Each row is where one point has got to under a steady rotation. How many steps took it there?
The counts run from 0 to 293.
[  6  -4 -11 -14 -15  13   9  19   0  -5  12   1  -5   5  25  -1  -6   5
  17   4   9   2  -4 -26 -15   9  -3   4   6 -11  -3  -6  -5  22  10  17
   2  10   3  -6   1  -8 -13   6  29   7] => 287
[ 22  21  -1   1  17   5 -14  25   1  13  -2 -26 -12   6  22   4  -2  -6
  20  -2  -3  -3  11   3  -3   3  -4  14   9 -14  -1  -3 -12  15  16  14
   6   5  -8   9   6  12   4   2  -5   2] => 164
[  6 -17 -18   8  -2   4  15  16   1   9  11 -12  -6   2  26   2  14  14
   7   3   9  -5  -6  -7  11  17 -14  -2   0   0  14   9  22  18   0  -2
  16  13  14  11   1  -1 -11  -1  22   4] => 142
[  9  -2 -18   2  12   5   3  21   4  16   9 -13 -12   4  30   2  14  14
   9  -1  11  -9  -5   6  12  16  -9   1  -5  -1  11   7  16  16   6  -9
  26   6   0  14   5   3 -14  -5  12  -2] => 147
[ -4 -10  -3   7   1   5  13  12 -25   3  10  19   1  -6 -17   5  -2   3
  -2   2  -3  -8  13 -21  25   1  10   0  -2  -8 -10   6 -24 -14 -11  13
 -13  -1  22  10   7   3   4  -6  21   2] => 192
[  2   1  -6 -25  -6  -1   5   9 -10   2  14   4  -4 -17  -5  14  -4  13
   7  -5  16  -5  -7 -24  -4   2   4  -8  -9  -9 -21  -2 -24  21   3   5
 -13  -7  -7   8  16  -6  -6  -6  25  -1] => 61
[ 16  14  -7  13 -12  14   3  -2 -13  11  12 -10   0 -11 -11  22  -9  14
   7   9  22   0   4 -13  12  -2  -9   4 -11  -6 -15   1 -15  13   4  20
 -22   0  10   9   9  11   5   3  16   5] => 48
[  1  11 -14 -20 -11  20   1  14   4  -2  17   2   0   3  15   5 -13  14
  17  -1  20  -9  -9 -13  -2   6  -3   6 -16 -12 -18  -6  -7  14  14   5
   9   3   2 -13   3   3 -18  -5  22   2] => 280
[ 16   5  -1   7  14   3   6  27 -13   3   0  12  -8 -10 -11  -1  -5 -16
  15  -2  -4 -10  12 -16  15  -9  12   6   5 -18 -11  -2 -26 -12 -10  11
 -11  -6  10   4   3   5   8 -23   6   5] => 184
[ 23   6  -8  39   3  11   2  10 -10   7   0  -9  -9  -4  -1   5   7  -6
   6   8   9 -13  16   2  30   5  -6  16   1  -4  -1   7  -2  -3  -8  13
   0   7  14  15   7  15  13   1  -7   5] => 33
[-20 -12  -6   1  18 -11   8   8   0  -8 -17   4 -11  -1  14 -10  11   1
  -9  -8 -10 -12  16 -11   5  29  -9  -6  14  -5   5  10  -8   0  14  10
  -6   6   2  23  13   0   5  22   7  -8] => 85
[  2 -13  -8 -11   6 -14  20  20   5  -3  -5   5 -11 -15  10  -2   4   2
   7  -7   6  -3  -1 -24 -10  10   0 -16  10 -11  -5  -2 -10  20   2   7
 -14  -8  -5  19  15 -17   1  -1  27  -5] => 70
[ -2  17  -6 -13  -8  11 -13  -9  12 -10   4  -7  -5 -11  -5   0 -11  -6
  12  -4   5 -21   5 -18   2   9  -9   9 -14 -23  -3   6  -5 -21   0   5
  -7  -7  14 -22  -8  21  -1 -23  -6   2] => 113
[ 15  21   6 -11  15   6 -19  23 -13   6   4 -16  -8   3   9   4  -3  -9
  18  -6  -9  -9  10  -4   2  -1   4  18   4 -15 -12  -2 -29   9  10  12
   7   6 -10   3   6  15   5  -3  -8   6] => 169
[ -6   1  -3 -31  -7 -10 -18 -12  11  -5   6 -17 -19 -11  13   4   7   3
  -4  -8   3 -17   6 -16 -17  24   0  -1  -6 -14   1   9  -9   7   2   1
   1 -12 -18   9  19   3   1   4   1 -13] => 225
[  0   5  -9 -25  -3  -9 -12  -8  19   2   5 -17 -22 -11  16   6   3   5
  -4  -5   9 -13   6  -9 -16  23   1  -5  -7 -16   4   6  -3   3   3   1
  -3 -20 -17  14  20   2  -2   0   7 -18] => 222
[  9 -11 -17  -4 -12   5  13   9  10  -5  12  -1  -7 -15   6  -3   4  -1
  17  -1  13 -15 -11 -23   6   8  -7  -3  -8 -14   7   5  18  -3 -14  -6
   5  -2  19 -14  -9   0  -9 -32  16   6] => 128
[ 10 -11 -15  -2 -13   5  14   8  11  -6  12  -3  -4 -16   6  -3   2  -3
  18   0  12 -13  -9 -25   5   7  -9  -2  -7 -15   8   5  18  -3 -14  -3
   1  -3  21 -15 -10   1  -7 -31  16   8] => 127
[  9 -12 -16  -6 -10   5  12  11   8  -4  15   1  -6 -15   6  -3   5   1
  16  -2  13 -17 -12 -22   9   8  -6  -2 -10 -12   7   6  16  -2 -15  -9
   9  -2  17 -14  -8   1 -10 -32  16   5] => 129
[  3  -2  -2   2   9   5   7  20 -23   3   8  20  -4  -9 -16   2  -2  -5
   6  -3  -3 -14  11 -18  23  -4  15   4  -4 -12 -14   3 -29 -15 -13   7
  -7  -4  13   5   5   6   4 -19  12   3] => 188
[  3  -3 -11 -15 -17  15   7  18  -1  -5  14   1  -4   5  23   1  -7   8
  17   4  10   0  -4 -26 -14   9  -3   6   3 -10  -6  -6  -5  21  10  17
   2  10   3  -7   1  -7 -14   7  28   8] => 286
[ -4  18  -5   6  -2   8  -9 -12  17 -10 -11 -16  -6  -4   1  -1 -11  -7
   7   1  -1 -12  17 -13   1  16 -19   6   0 -21   5   6  -2 -20  12  19
 -21  -3  19  -9  -6  22   8  -2  -8  -1] => 106
[  1   6 -10 -21  -2  -8 -10  -8  22   3   3 -17 -22 -10  17   6   3   5
  -3  -3  11 -11   7  -9 -16  22   0  -6  -7 -15   4   5  -2   3   4   2
  -5 -21 -15  15  20   2  -3   0  10 -19] => 221
[  5  -5  -5 -26   3  -6  -7  10  18  11  14 -33  -8   3  29   6  -1   2
  13  -4  -7  -1   0  -7 -13  12   0  -5  -4 -22  10   4   8   6   0  -1
   8 -11   4   1   4   7  -7 -19  12  -8] => 0
[ -3 -19 -15 -13 -10   6   8  10  -6  -2  23   2  -3  -8   9   0  12  12
   8  -3   9 -17 -13 -19  14  13  -5   0 -13  -3   4  12  11   6 -12 -13
  21   9  13  -7  -2   0 -15 -18  18   7] => 134
[ 12  -8  -1  26  -1   7  -4  10 -22   0   7 -10  -5   1   1   1  12  -8
   1   3  -4 -17  16  -4  29  11  -2  20   3  -2  -4  12  -8  -2 -12  11
  13  18  14  11   9  12  14   9 -10   8] => 28
[  0 -17   4 -31  -3  -7 -13  11   0  -1  20 -31  -4   6  25   4   5  -4
   9  -8 -16 -10   3 -13  -8  15   5   6  -2 -19   0   9  -5   9  -7  -1
  21   2   0  -1   9   5  -1  -8   3  -3] => 6
[ -2 -11 -10 -15  16 -15  17  23   7  -3  -8  11 -16 -15  12  -7   8   0
   5 -11   5 -11   0 -18  -6  14   3 -15   8 -11  -4  -1 -10  13   4  -1
  -6 -10  -9  20  16 -16  -2  -6  21  -9] => 73
[  0 -15   3 -33  -1  -7 -14  12   4   2  20 -31  -6   5  25   4   4  -1
   9  -8 -15 -10   1 -10  -9  14   6   4  -4 -20   1   7  -3   7  -5  -3
  20   0  -1  -1   8   7  -3 -12   4  -5] => 5
[  1   3 -13 -11  -5  -7  -2  -9  22   7   1 -17 -19  -7  17   9   1   9
  -5   2  12  -4   9  -8 -14  22  -3 -10  -5 -14   7   4   3   2   5   9
 -13 -21  -6  19  19   0  -1   4  17 -20] => 218
[  7  14 -19   8  -6  20  12  12  17   1   4  -7   3   1  13   8 -16  12
  20   4  27  -4  -6  -4   9   4 -16   1 -14 -14 -15  -6   7   8  16   8
  -5   1  19  -9  -2   9  -9  -9  17   2] => 273
[  1   3  -7  -8   9   8 -12  15 -10  13  13 -19  -7  12  27   7  12  17
   5  -3   1  -9   1   5  10  18  -7  10  -6   0   1   9  -2  20  15   0
  25  15  -7  13  10  10 -10  12   5   1] => 153
[ -7  16  -4   6  -2   9  -9 -13  14 -10 -12 -15  -5  -2   2  -2 -11  -5
   4   1  -3 -12  19 -12   1  17 -19   7   1 -20   5   7  -2 -19  13  20
 -20  -1  19  -7  -5  23   9   3  -8  -1] => 105
[ 19  22 -11  22   6  16  -6   6 -12  14   8  -2  -9  -9 -10  13   1   3
   6   4  20 -16   8   5  31   0  -2  14 -15  -4 -11   5 -11  -5  -3   5
   0  -1   5  11   9  19   5  -8  -3   2] => 39
[ -4 -10  -2  18   6  -3   6   3  -5 -17 -12 -11   0 -15  -7  -7  13  -6
   5  -8  -3 -23   7 -15  24  16 -25   5   4  -6   0  16   3   0  -1   2
  -4  19  21   0  -4  13  14   0 -15  13] => 250
[ -5   0  -4 -14 -22  11  -5 -10   0 -15  14  -8   2 -11  -8   2  -8  -1
  11  -2   2 -17   0 -30   2   9 -11   8 -12 -18  -3   9  -3 -11  -6   7
  -8   3  23 -25  -9  16  -2 -17   4  11] => 118
[ 21  23   1  -5  18   6 -17  25  -3  11   0 -22 -12   4  18   4  -2  -8
  20  -4  -3  -7   9   2  -1   2   0  16   6 -16  -6  -3 -19  12  13  12
   7   3 -11   7   7  13   3  -3  -7   3] => 166
[ -1  -1 -19   8   7   4  15   6   3  15   6  15 -11  -7  -3   8  -3  12
  -6   5  14  -6   9  -4  18  10   8 -12 -11 -10  -1   5  -5 -17  -6   3
 -12 -21  13  21  14   2  -5 -13  28 -16] => 202
[  1 -22   7 -25  -6  -7 -10  11  -2  -4  18 -32  -4   7  25   2   6  -6
   8  -6 -19 -10   5 -15  -7  16   4   8   3 -18   0   8  -4  11  -9   3
  19   8   3   0   9   4   2  -2   1   0] => 8
[ 11 -10   0   9   7   2  -9  17 -15  -2   9 -10 -11  -1   7  -5  16 -14
   5  -5  -7 -25  12  -2  24  12   7  20   0  -8  -5  11  -9  -4 -16  -2
  27  11   3   8  11  10  10  -4 -15   3] => 23
